In the rows, zero is written as 128.
Named moves, each a turn or a mirror, and the order they were made in; the first pair answered
ladu:
[150 163 124 134 153 145  65 175 111 128 128  82 155 151 115 112 127 163
 133 119 160  88 130 115 130 133 128 104 118 109 127  97 165  82 143 133
 121 129 130 165  85 132 124 126 112]  ->  [166 147 134 103 142 121  71 158 126 167 145  90 161 199 115 129 110 143
 128 151 153 117 138 149 147 140 110 125 147 100 153 117 144 112 151 108
 119 110 130 114  86 151 119 146 131]
[134 106 112 111 165 115 117  99 142 130 133 146 157 143 143 108 153 104
 138 105 154 116 121 150 135 111 163 111 102 101  93 147 162 134 139  96
 138 130 113 153 145 145 131 127 146]  ->  [142 102 114 113 168 117 118  95 139 128 134 148 156 145 148 109 157 101
 132 109 148 121 118 152 132 114 162 108 103  98  96 152 166 139 137  96
 145 124 114 147 149 147 134 129 145]
[132 142 123  95  87 124 147 124 109 104 115 124 151  91 136 129 113 164
 166 160 117 150 139  99 136 121 164 133 114 134 139 125 127 169 156 128
 147 160 147 122 124 124 117 111 125]  ->  [134 137 126  95  84 113 149 122 117 110 115 123 151 103 133 132 112 152
 165 163 110 155 142 101 138 115 161 131 123 131 141 122 131 169 159 124
 140 154 142 118 127 128 115 111 125]
pafu:
[133 145 120 127 137 154 160 103 144 141 107 129 146 146 177 129  97 140
 123 164 128 146 122 118 155 106 143 117 110 111 121 126 125 153 177 110
 125 146 157 103 128 117 118 169 117]  ->  [ 95 116 103 143 171 154 133 132 123 132 150 134 102 166 132 140 119 117
 115 122 160  83 140 154 142 106 113 127 124  85 130 109 139 111 131 138
 122 124 115 152 111 148 165 140 128]
[136 143 131 122 114 106 138 138 125 129 109 114 144 105 138 130 134 133
 142 149 111 151 114 120 116 147 144 134 134 143 113 140 126 136 135 125
 121 131 140 111 139 117 114 125 111]  ->  [103 119 120 116 131 130 138 135 134 113 125 144 120 123 133 135 137 148
 139 131 128 116 142 120 136 106 153 123 140 141 126 119 127 143 138 154
 136 128 130 136 115 138 129 110 111]
[ 47 108 110 112 134 114 159 144 106 117 177 141  96 134 129 165 133 136
 146 148 115 127 160 172 169 119 151 144 114  95 157 135 124 159 119 142
 158 126 111 119 128 164 169  85 132]  ->  [ 98 140 139 124 117  81 154 134 101 127 155 104 127 111 134 168 131 120
 151 167  91 180 128 175 151 179 129 159 112  90 130 169 131 145 112 104
 136 126 126  79 150 133 157 102 130]
poza:
[142 137 122 118 107 138 144 109 134 126 111 105 135 118 151 125 117 133
 123 150 107 147 127 115 140 123 127 128 135 139 131 143 119 139 141 119
 123 131 134 103 133 113 118 144 129]  ->  [142 143 108 143 105 151 126 129 118 101 115 110 130  97 118 110 129 145
 129 117 125 113 121 103 128 119 118 123 130 139 132 130 133 115 130 136
 125 138 125 134 116 112 131 132 142]
[115 125 135 103 137 113 157  81 157 144 132 121 131 151 166 155 130 128
 126 162  90 155 151 140 124 125 171 138 117 143 125 137 112 186 135 132
 153 116 139 127 140 137 111 115 134]  ->  [148 142 117 127 103 143 101 101 132 141 141 127 137 138  70  97 138 140
  99  91 144 105 121 107 129 117 108 133 128 150 154 112 124 108 121 113
 117 123 121 139  88 159 107 136 181]
[106 159 156 106 100 132 122 105 121 104 123 124 106 101  69 144 133 106
 152 148 147 111 112 167 131 148 133 146 159 105 137 125 122 156 134 138
 118 113 147 118  93 184  99  83 159]  ->  [ 96 156 154 103 105 127 132 101 120  95 119 121 103 109  78 152 131 109
 158 156 144 115 112 173 130 147 138 147 156 104 136 120 128 166 138 144
 125 112 146 124 102 186 104  76 145]
[101 117 152 131 183 110 121 150 164 174  78 133 140 151 204 143 113  94
 131 155 127 125 129 166 103 130 108  66 135  87 113 130 110 108  80 104
 124 150  81 128 131 109 112 138 122]  ->  [118 136 150 146 168 120  95 161 148 169  86 133 139 145 153 124 122 102
 116 126 159  97 118 150 104 129  83  62 137  86 121 115 116  75  78 103
 110 156  74 140 111 119 113 148 144]
Then:
(2 to 3 moves a pair)
[136 130 132 153 136 128 132 131 150 119 115 121 144 115 163 123 149 131
 106 129 108 152  99 112 125 129 141 119 121 152 120 130 150 143 125 106
 129 127 131 119 142  97 115 134 111]  ->  [124 128 120 155 139 129 134 141 138 108 115 122 136 101 158 118 157 127
 107 120 112 141 102 109 120 126 150 118 118 149 121 129 152 136 119 119
 127 131 127 129 146  99 122 121 113] -> poza poza
[129 121 127 130 118  97 131 139 114 122 123 130 139  97 129 145 144 122
 141 126 110 133 116 122  84 157 158 137 105 101 112 124 134 132 101 119
 123 135 131 148 131 123 133  98 112]  ->  [111 119 121 124 126 101 126 141 121 118 132 139 127 114 126 143 144 126
 137 117 124 115 131 133  94 142 163 132 104  94 118 108 129 138  97 136
 130 130 126 157 121 137 136  89 109] -> pafu pafu
[149 110 152 124 132 127 129 127 147 155 120 129 120 213 112 167 103 122
 107 151 130 151 129 187 152 191 105 122 163 116 135 127 119 102 136 101
 138 104 132 112 153 129 163 151 132]  ->  [116 100 127 130 145 154 119 150 139 127 132 150  96 199  92 157 115 140
 114 115 157  91 145 179 151 141 123 109 150 112 154 111 123  89 128 142
 151 118 118 170 126 144 182 127 132] -> pafu pafu poza
[153 109 175 111  98 111 144 122 108 142 163 110  80 133 102 194 135 101
 127 129 129 174 145 145 155 143 108 140 122 124 128 140 145 116 133  78
 105  85  96 125 138 118 145 118 146]  ->  [150 112 154  95  66 142 134 117 113 119 164 131  80 128  74 165 120 126
 128 110 155 147 160 106 178  91 118 122 128 147 154 119 136 130 145  89
 117 102 100 133  92 135 128 124 159] -> pafu poza ladu
[130 142 117 162 140  94 121 139 113 122 122  90 128  78 123 119 146 119
 147 117 131 132 102 128  90 174 117 139 109 107  94 151 146  95 111 117
 107 131 135 148 157 104 152 105 114]  ->  [140 129 131  98 105 116 156  90 150 139 125 131 150 135 163 135  98 141
 141 167 112 168 127 125 136 118 150 129 126 128 134 141 118 184 162 111
 142 138 155  92 127 124  96 140 131] -> pafu ladu
[127 121 148 103 120 104 151 109 161 152 129 129 131 186 156 130 129 109
 133 164  98 154 141 149 159 119 116 127 156 122 134 142 118 170 159 112
 149  95 122  90 123 132 112 138 114]  ->  [133 148 120 125  90 150 123 126 141 113 119 143 143 130 104  74 124 155
 137 102 134 105 126  84 164  87 122 103 143 135 157 110 118 131 169 137
 139 135 114 134  77 128 114 133 134] -> poza pafu pafu
[119 155 133 124  93 129 139 155 112  74 131 144 103  97 121 105 139 155
 139 139 158 152 134  88  98  98 147 116  87 159 108 142 115 146 155 117
 131 145 131 128 141 101 138 124  96]  ->  [124 164 138 137 101 115 132 160  99  85 135 132 105  92 115 103 149 148
 143 139 156 160 123  99  91 128 132 128  89 147  94 150 121 123 146 103
 117 137 129 119 152  99 144 129  96] -> pafu pafu
[125 142 135 140 121 174  96 128 156 100 125 107 117 124 102  86 105 142
 109 122 150 100 143 109 173 118 119  92 120 169 186  95 107 123 117  80
 142 165 111 166 107 183 121 114 136]  ->  [ 94 127 150 117 141 151 134 121 178 102 125 102 117 139 174 138  98 128
 130 171 118 128 164 130 174 113 161 108 111 159 175 109  98 179 133  96
 165 158 121 158 147 174 122  97 110] -> poza ladu
[144 136 115 151 149 158 129 130 130 128 123 125  92 142 143 110 141 146
 110 107 158  99 128 127 167  94 137 112 125 131 134 103 117 101 117 152
 138 129 132 137 107 117 137 154 151]  ->  [147 120 124 124 148 133 146 118 141 148 144 129  99 182 167 132 130 132
 119 137 140 132 135 147 173  92 140 126 140 120 138 113 104 133 128 139
 143 112 139 109 121 121 129 159 147] -> ladu poza poza
[126 118 138 114 122 123 125 125 135 142 136 135 128 148 103 126 134 121
 120 134 136 128 141 128 127 129 114 139 130 113 143 141 134 117 128 111
 119 134 112 103 121 147 124 130 155]  ->  [142 133 147 127 115 119 123 133 135 140 126 122 146 127 117 116 132 127
 117 136 124 142 135 118 123 140 113 130 124 113 134 151 136 115 133 104
 113 147 131  97 132 136 110 131 148] -> ladu pafu ladu
[149 134 139 137 119 129 132 117 136 140 110 117 150 127 129 127 122 130
 127 141 114 144 125 127 122 143 116 129 134 140 121 137 125 136 138 113
 113 137 142 108 128 113 110 141 131]  ->  [123 118 130 142 146 115 124 140 132 133 125 114 119 124 115 142 136 114
 136 133 121 128 136 149 110 150 116 139 133 121 108 132 135 120 116 137
 122 123 127 140 141 120 144 114 119] -> pafu pafu poza
[121 121 125 104  94 127 134 122 133 158 129 119 140 154  99 123 101 117
 140 139 134 156 153 128 150  99 128 143 141 137 179 127 111 169 148 125
 140 112 123  79 114 149  99 150 148]  ->  [ 98 125 112 149 126 136 116 168 103 120 129 111 108 105  73 108 134 127
 147  88 161  95 142 116 125 104 133 130 116 134 151 115 132 112 119 160
 131 129 108 151 115 137 139 123 131] -> pafu ladu
[123 152 143  87  95 124 144 105 134 139 112 156 177 136 161 154 117 139
 136 153 103 148 166 111 138  82 157 142 120 123 150 134 126 191 144 111
 162 147 163  85 123 130 108 133 144]  ->  [101 135 116 130 127 137 102 150 110 132 138 157 134 150  85 129 153 127
 120  76 158  67 161 125 123  89 104 145 137 107 148 118 138  97  89 133
 140 129 126 137  88 155 155 121 164] -> ladu poza pafu
[ 94 127 122  97 155 113 146 129 111  99 111 104  87  89 165 189 144 149
 143 156 113 146 114 119  68 109 182 131  99 130 125 161 132 145 186 137
 132 131 124 116 148  96 108  91 105]  ->  [115 120 131  71 128  79 141 109 113 146 144 120  98 149 111 192 128 130
 128 168 122 155 117 152  87 120 130 149 146 114 163 172 117 142 171 103
 126 101 112  65 125 134  97 113 143] -> poza poza ladu
[102 127 130 146  60 162 136 130 111 129 131 110 154 129 109 119 136 181
 137  98  85 133 123  70 141  99 131 107 140 154 141 121 117 140 137 149
 158 147 150 132 136 107 116 126 104]  ->  [133 136 145 152  54 130 127 124 108 158 134  91 158 143 104 132 133 160
 138 109  71 164 105  97 124 139 101 125 147 146 131 144 122 121 129 121
 131 131 145 100 158 110 116 138 107] -> pafu pafu ladu
[ 99  94 129 118 155 125 139 121 142 138 139 140 107 174 139 153 135 109
 129 152 121 116 154 155 147 118 145 127 145 122 141 122 121 150 132 134
 145 111 124 142 129 146 145 110 121]  ->  [130 106 138 115 140 129 130 114 141 145 144 141 118 194 121 146 124 111
 108 143 124 118 145 154 149 126 113 132 151 120 152 118 114 135 120 123
 138 106 128 122 113 159 130 141 142] -> poza poza poza
[107 137 111 141 140 124 126 143 123 103 132 117 100 113 126 135 138 123
 130 104 132 102 134 140 108 137 138 132 126 111 129 134 133  94 101 130
 118 122 118 160 142 118 143 103 125]  ->  [123 153 119 132 120 139 130 130 131  83 107 122 128  93 153 120 128 146
 125 119 119 118 135 113 122 115 162 123 112 133 124 125 128 129 124 132
 126 143 144 148 144  99 107 122 124] -> ladu pafu ladu
[125 157 142  90 102 147 149 129 119 104 109 178 137 118 153  89 149 157
 114 149  82 149 133  92 143 167 136 136 108 142  74 151 111  84 168 136
 141 127 128 156 174 114 145 144  83]  ->  [148 153 148  87  84 141 137 118 125 129 113 181 141 143 131  78 137 157
  98 152  88 157 125  99 148 176 104 138 131 139  96 154 110  72 166 123
 133 120 121 131 163 132 133 163 105] -> poza ladu
[122 135 111 127  94 155 119 139 107  94 128 155 136 100  79 106 125 160
 139 103 152  88 141  95 149  89 137 124 126 122 154 108 120 127 147 144
 131 161 121 151  88 135 115 120 141]  ->  [157 136 136 133  92  90 110 134  94 135 139 125 137 123  58 130 132 115
 133 127 131 127 119 131 133 151  90 148 147 100 145 149 125  95 127 100
 104 127 113  97 120 136 127 132 146] -> pafu ladu
[131 158  95 125 174  96 135  93 124 119 151 130 102 149 162 129 105 127
 126 158 150 152 157 164 131 142 125 109 136 115 134 147 100  92 149  99
  80 104 139 105 175 128 173  85 150]  ->  [107 149  85 114 177 115 138  88 127 105 156 151  98 161 161 131 104 141
 119 153 155 137 167 164 143 115 136  98 145 123 147 138 101 102 148 116
  89 106 132 120 164 144 179  78 148] -> pafu pafu
[158 143 112 157 106 158 165 140 105 143 148 130 164  99 133  93 110 120
 154 173 106 138 156 134 173 161 106 132 169 122 131 125  90 113 146  95
 127  93 117  57 103 103 100 118 170]  ->  [ 90 123  90 173 156 185 169 174 108 101 152 146 123  90 149 110 137 128
 159 155 115  86 177 141 164 133 147 121 153 119 118 102 101 115 124 152
 149  92 110 122 110 105 140  76 139] -> ladu poza pafu
[121 126 134 138 144 137 130 143 143 124  99 121 125 101 154 130 136 132
 113 119 117 131 130 125 106 114 137 140 116 141 107 142 139 118 120 123
 133 122 127 138 137 107 137 126  94]  ->  [130 115 123 130 129 155 110 130 140 144 125 144 122 145 113 115 126 131
 101 108 135 115 136 129 127  97 111 133 142 137 142 128 132 117 114 114
 131 113 117 130 103 137 123 136 123] -> ladu pafu poza
[164 147 139 112 117 115 134 116 123 130  96 117 149  86 152 120 114 150
 132 149  99 192 113 120 120 147 120 142 117 145 120 144 119 162 152  97
 118 140 161  99 152 102 117 124 120]  ->  [137 139 105 123 111 157 107 144 107  95 111 136 127  77  95  91 121 174
 130  92 146 112 126  93 124 100 119 125 115 153 144 108 125 126 141 135
 121 158 144 157 108 120 131 111 136] -> poza pafu
[143 126 149 133 142 127  98 125 143 160 120 108 104 177 126 110 134 104
 100 116 114 144 113 149 126 141  76 131 164 119 112 148 150 102  98 101
 120 103 114 104 146 115 127 155 148]  ->  [125 125 153 123 158 122 119 123 149 150 120 106 100 180 158 129 132 107
 108 140  92 163 118 160 124 140  99 135 158 115 100 154 143 125 109 105
 133 105 123 103 166 115 129 141 124] -> poza poza
[125 127 132 107 135 137 136 120 122 130 146 143 132 160 122 141 136 137
 116 136 129 137 138 163 155 104 109 104 123 132 131 120 133 124 129 133
 152 114 124 116 107 147 123 146 135]  ->  [122 131 129 113 141 132 135 127 118 130 150 133 124 149 113 141 140 127
 111 135 136 131 140 169 148 114 103 102 133 124 126 120 134 114 118 132
 147  99 119 120 113 149 135 139 141] -> pafu pafu pafu
[147 135 142  83  99 121 145  97 130 135 125 145 156 131 132 123 111 131
 142 169 116 159 128 120 162 117 141 127 139 141 143 122 100 185 152 114
 143 130 151  85 110 130  96 146 133]  ->  [157 140 124 101  88 136 114 120 112 126 127 149 158 115  78  91 119 144
 132 126 139 117 115 100 155 114 110 119 142 146 148 114 111 136 140 115
 126 143 143 110  87 138 105 148 159] -> poza poza poza
[133 123 114 148 141 153 120 133 103  88 118 150 135 122 103 117 113 159
 127  92 155  81 133 100 194 150 156 116 138 133 125  85 133 119 153 105
 101 156 117 157 128 159  88 111 169]  ->  [114 119 135 143 168 111 146 138 108  95 113 127 128 118 165 174 125 129
 154 133 114 133 134 137 164 194 178 135 124 118  90 109 137 145 147 106
 108 143 125 147 187 135 111  89 126] -> pafu poza
[165 145 149 156 137 148 110 135 122 138  96 107 132  93 157 116 138 138
  98 121 122 131  80 108 119 138 102  99 116 146  89 125 137  83 130 110
 115 134 129 132 128 100 115 150 136]  ->  [122 110 152 141 173 126 134 136 137 146 107 113 114 134 197 159 140 122
 112 151 103 146 105 154 120 138 126 111 116 133  86 130 135 122 131 128
 135 119 130 138 157 102 139 123 104] -> pafu pafu poza
[153 178 107 123 130 127 123 115 105 108 161  80 159  79 125 137  99 158
 179 115 111  91 131 121 111 101 119 146 120 147 116 132 117 117 126 157
 129 126 160 141 127 113 114 155  83]  ->  [145 163 114 109 126 105 142 103 113 136 173  83 156 111 138 165  92 144
 186 143  99 107 138 146 118 102 124 157 137 137 125 150 108 148 125 156
 142 112 166 119 133 125 111 155  83] -> ladu poza poza
[111 138 121 142  85 128 144 144 106 131 172 132 128 126 104 133 134 113
 146 122 143 126 168 126 125 121 138 145 125 132 151 114 132 105 132 139
 112 134 134 126 103 146 132 138 145]  ->  [119 143 135 137  88 107 140 145 107 146 168 125 129 136 106 139 133  97
 142 129 135 142 160 141 127 132 122 150 126 123 145 125 137 101 126 125
 108 128 134 112 109 144 125 136 144] -> poza pafu poza
[ 72 113 127 112 142 132 143 109 131 102 118 118  85 136 167 125 135 129
 102 132 121 129 180 144 134  87 154 125 103 181 112 115 130 156 120 162
 134 136 112 156 154 132 141 137 115]  ->  [114 125 123 117 110 125 119  97 114 133 135 127 101 167  94  96 117 123
  73 112 148 119 167 142 143  87  97 128 135 187 137 114 122 119 107 123
 105 119 103 123 114 161 116 179 159] -> ladu poza
[ 75  90  62 119 128 137 143 180  96 111 138 174  61 162 145 161 141  99
 138  94 129  84 193 116 122 102 119 128 127 164 124 112 112 140 168 164
 159 114  98 174  92 120 115 110 119]  ->  [103  98  64 127 115 140 121 179  85 122 144 174  71 168 105 135 132  99
 125  72 145  73 177 109 125 108  92 131 138 172 131 107 116 114 163 146
 145 116  97 169  74 129 105 121 148] -> poza poza
[144 112  96 112  91 103 146 110 139 145 152 151 148 186 125 158 112 104
 134 129 125 135 137 147 165 137 118 112 148 136 143 144 107 112 160 109
 111 114  89 100 145 152 130 166 159]  ->  [102 116  85 145 123 129 154 136 126  89 123 142 132 110 166 153 134 124
 154 107 123 110 135 123 138 124 168  93  99 143 110 129 126 104 153 163
 127 144  96 171 161 110 157 126 118] -> poza poza ladu
[104 136 117 114 108 100 147 142 109 111 141 125 133  83 118 161 128 115
 176 151 126 134 139 130 123 139 146 158 128 106 145 147 137 147 126 146
 130 145 125 141 142 147 130  88 103]  ->  [117 132 117 109  95  96 137 133 109 126 152 131 135  98  85 156 121 112
 170 150 132 125 139 134 128 147 124 157 138 103 158 151 129 134 119 129
 122 132 121 117 127 162 131 104 125] -> poza poza ladu
